In the rows, zero is written as 128.
Which row each row swaps with, under one turn or mirror:
The rows were stretched afterwards, more along some directions than others.
Q159: [138 154 132 102 138 147 164 108 139 146 131 158 134 146 117 146]
Q996: [153 152 128 134 157 161 191 112 146 151 130 143 130 103  99 150]
Q85: [144 131 113 121 159 160 145 123 129 124 115 180 153 129 128 143]
Q878: [146 138  91 138 132 133 120 131 119 117 116 133 154 140 133 129]
Q462: [169 139 101 121 153 140 155 120 115  92 122 150 133 130 115 124]
Q452: [136 156 136 116 141 103 151 106 116 134 140 140 131 117 130 127]
Q158: [152 138 118 145 159 134 151 140 130 140 118 177 124 106 133 136]
Q931: [137 136 131 131 160 147 158 100 142 116 153 137 131 119  78 146]
Q956: [153 133  93 144 144 137 133 119 124 110 143 127 147 153 111 131]
Q331: [120 124 129 118 148 118 131 120 137 123 144 154 136 137 126 140]
Q533: [155 147 109 137 143 159 161 132 115 147 117 147 148 116 118 158]
Q30: [143 168 118 113 148 155 160 100 130 119 140 141 156 134  90 147]
Q383: [132 130 138 125 139 150 156 103 134 133 136 157 131 151 115 161]
Q774: [125 139 119 140 144 109 114 101 116 123 143 147 133 144 127 144]
Q709: [160 147 115 133 153 129 144 106 131 151 124 141 123 120 115 127]
Q249: [126 139 130 152 134 119 119 117 115 141 152 147 132 121 119 136]
Q624: [155 145 102 125 150 163 168 134 139 136 115 164 152 129 140 130]
Q888: [121 122 100 136 156 165 134 128 137  99 131 154 137 115 113 141]
Q244: [114 145 123 119 124 137 139 113 130 148 144 127 143 131 124 153]
Q543: [166 131  95 135 149 150 156 142 135 120 146 131 149 121  96 134]
Q987: [150 157 127 130 140 132 145  99 131 154 134 126 149 148 103 139]
Q672: [148 155 129 118 137 137 159 103 148 147 142 145 120 124 118 122]
Q499: [144 146 112 122 127 119 138 137 112 126 120 163 125 112 143 138]
Q300: [144 160 110 134 132 128 132 124 122 144 109 161 139 113 159 136]
Q534: [156 119  96 144 154 163 145 139 141 114 125 161 140  93 107 143]
Q157: [150 157 127 123 140 134 149  99 118 131 140 141 164 159 117 154]
Q477: [151 123 106 134 159 157 132 125 118 125 115 170 149 129 118 140]
Q775: [166 155  94 128 141 153 144 135 122 129 119 161 159  96 115 143]
Q541: [156 141 103 148 152 151 154 114 128 141 113 138 136 126 115 149]
Q36: [156 156 124 126 139 143 154 116 147 141 147 139 130 106  97 140]
Q176: [131 130 112 140 127 130 128 108 135 143 150 116 150 143 114 153]
Q683: [161 148 110 134 150 139 149 137 124 132 110 185 133 110 145 134]
Q763: [160 133 130 147 156 145 152 120 125 147 150 153 143  94  80 156]
Q873: [129 122 103 121 138 145 149 127 140 111 138 132 149 115 120 146]
Q744: [137 148 118 113 162 140 162 115 146 126 128 131 111 112 104 120]
Q120: [129 148 137 109 143 117 141 104 129 123 144 157 136 142 125 139]
Q298: [130 126 127 136 124 121 128 126 122 137 123 165 114 107 146 149]
Q569: [133 149 134 147 137 111 132 120 112 140 146 160 134 108 130 137]
Q64: [166 136 103 154 153 144 132 124 125 150 120 174 147 126 129 150]
Q789: [160 144  98 115 161 163 158 121 132  84 122 143 138 128  96 140]

Q120 pairs with Q683
Q569 pairs with Q85
Q709 pairs with Q956

